[[136 120 132 123 119 130 135 110 132]
 [118 128 125 135 119 136 127 132 125]
 [138 121 133 128 143 116 125 137 121]
 [128 133 119 129 111 132 136 116 127]
 [135 137 119 117 135 117 128 123 130]
 [116 143 118 126 122 138 131 123 138]
 [154 124 131 120 140 116 137 102 119]
 [124 134 122 135 130 125 125 141 120]
 [120 138 118 129 129 127 127 127 129]]
Indices start at 1.
The entry just right of the centre entry is 117
The entry directly below the largest entry is 124
The entry in the bottom-right corner -> 129
The entry at row 1, column 2 -> 120
The centre entry: 135
Read off the entry at row 2, column 1.
Answer: 118
The entry just left of the smallest entry -> 137
Read off the entry at row 2, column 2.
Answer: 128
The entry in the top-left corner -> 136
The top entry of the column that holds the smallest entry -> 110
Read off the entry directly below the smallest entry.
Answer: 141
The entry in row 1 and column 3: 132
The entry in the top-right corner: 132
The entry directly above 102 is 123
Read off the entry directly below 126.
Answer: 120
Read off the bottom entry of the column that holds the largest entry.
Answer: 120
Read off the entry at row 2, column 3.
Answer: 125
The entry just right of the smallest entry: 119
Read off the bottom entry of the column that holds the smallest entry.
Answer: 127
The entry in row 3 and column 3 is 133
Read off the entry in row 3 and column 1.
Answer: 138
The entry just right of the largest entry is 124
The entry directly above the largest entry -> 116
The entry at row 3, column 2 is 121
The entry just left of 110: 135

Read these off the grid that follows.
1) Find the entry just left of 133.
2) Find the first entry, reading row by row.
3) Find the entry in the bottom-left corner.
4) Find the bottom-right entry.
5) Find the entry directly below 114.
6) Find the 3rd entry on the diagonal from the top-right corner.
7) Find the entry directly below 143.
[[136 118 118 132]
 [144 128 135 139]
 [132 121 122 143]
 [137 133 118 132]
 [132 136 119 114]
 [106 128 130 134]
 [126 134 125 120]
 [135 132 136 124]]
1) 137
2) 136
3) 135
4) 124
5) 134
6) 121
7) 132

Read these off the matrix that follows.
1) Which number is the entry just right of the largest entry?
2) Which number is the entry in the bottom-right corner?
3) Which number is the entry in the bottom-left corner?
4) Which number is the second entry in reading order?
5) Which number is the first entry on the main diagonal?
6) Which number is the smallest entry in the last row?
7) Which number is the entry just right of 125?
8) Which number is the entry in the top-right corner?
[[135 133 141 134 135 123 124 118 127 127 114 134]
 [155 119 118 154 129 111 130 130 152 137 123 153]
 [142 124 126 142 131 117 127 125 139 131 122 142]]
1) 119
2) 142
3) 142
4) 133
5) 135
6) 117
7) 139
8) 134

[[130 103 100 101 149 107 154 101 123 141 145]
 [126 124 129 126 132 124 140 131 137 143 143]
 [124 144 144 144 112 140 107 144 122 113 113]
 [127 127 123 124 126 126 120 122 115 115 118]
 [139 137 130 134 131 139 119 128 118 112 114]
 [138 113 107 110 149 118 146 106 121 133 136]
 [133 126 122 123 137 126 135 122 120 127 131]]
The entry just right of the largest entry is 101
Find the 3rd-last entry, reading row by row.
A: 120
Find the third entry on the main diagonal.
A: 144
The 2nd entry on the main diagonal is 124
The fourth-last entry, reading row by row is 122
Find the bottom-left entry.
A: 133
Find the top-right entry.
A: 145
Find the smallest entry.
A: 100
The bottom entry of the column that holds the smallest entry is 122
The top-left entry -> 130
The entry in the bottom-right corner: 131
Find the second-last entry, reading row by row.
A: 127
Find the smallest entry in the first column.
A: 124
Find the entry just left of the centre entry.
A: 126
Find the second entry on the diagonal from the top-right corner.
A: 143
The entry directly below the smallest entry is 129
Find the entry just right of the smallest entry.
A: 101
Find the largest entry in the first column.
A: 139
The top entry of the column that holds the largest entry is 154
The smallest entry in the last column: 113
Find the fifth-last entry, reading row by row.
A: 135
The largest entry in the last row: 137
Find the entry directly above 128.
A: 122
Find the entry directly below the centre entry.
A: 139

Questions about the row below.
1) The entry just left of 148?
2) The entry just left of 99?
[114 106 144 148  99 126 144 141 121 109 123 106 141 134 115 122]
1) 144
2) 148

Questions about the matrix below.
1) The fifth entry, reading row by row?
2) The 3rd entry on the diagonal from the top-right corner?
3) The 1st entry, reading row by row?
4) The second smallest entry?
5) The smallest entry in the first column?
6) The largest entry?
7) The smallest entry in the first row?
8) The fourth entry from the end, reading row by row?
[[132 139 121 115 128 116 123 111 141 117 133 121 122]
 [129 117 119 157 130 141 119 142 122 133 118 134 131]
 [131 135 122 125 124 116 119 118 133 127 119 132 119]
 [127 126 119 140 135 142 131 131 130 126 135 115 131]
 [125 121 132 136 119 123 117 132 125 130 119 136 129]
 [130 118 128 145 130 136 125 143 118 136 119 142 131]
 [121 118 141 130 122 130 129 137 121 131 128 131 136]
 [138 139 108 131 148 143 138 123 135 123 140 115 124]
 [121 127 137 127 117 118 125 128 120 140 112 137 122]
 [129 133 125 122 136 136 140 126 130 126 140 116 129]
 [134 135 131 112 129 117 127 120 133 122 131 134 125]
 [118 109 135 155 119 138 121 148 114 139 114 137 136]
 [136 140 118 112 136 124 130 111 145 111 146 114 126]
 [122 118 143 133 121 128 128 142 114 140 117 143 132]
 [131 134 108 142 145 151 141 129 131 128 138 107 126]
 [127 141 133 101 126 115 136 112 135 124 135 120 122]]
1) 128
2) 119
3) 132
4) 107
5) 118
6) 157
7) 111
8) 124

Questions about the row below.
1) Find the entry just right of 112.
2) Find the first entry.
3) Find the third entry from the right.
4) Find the 1st entry from the right.
[127 126 128 130 112 126 128 100 129 119 129 130]
1) 126
2) 127
3) 119
4) 130
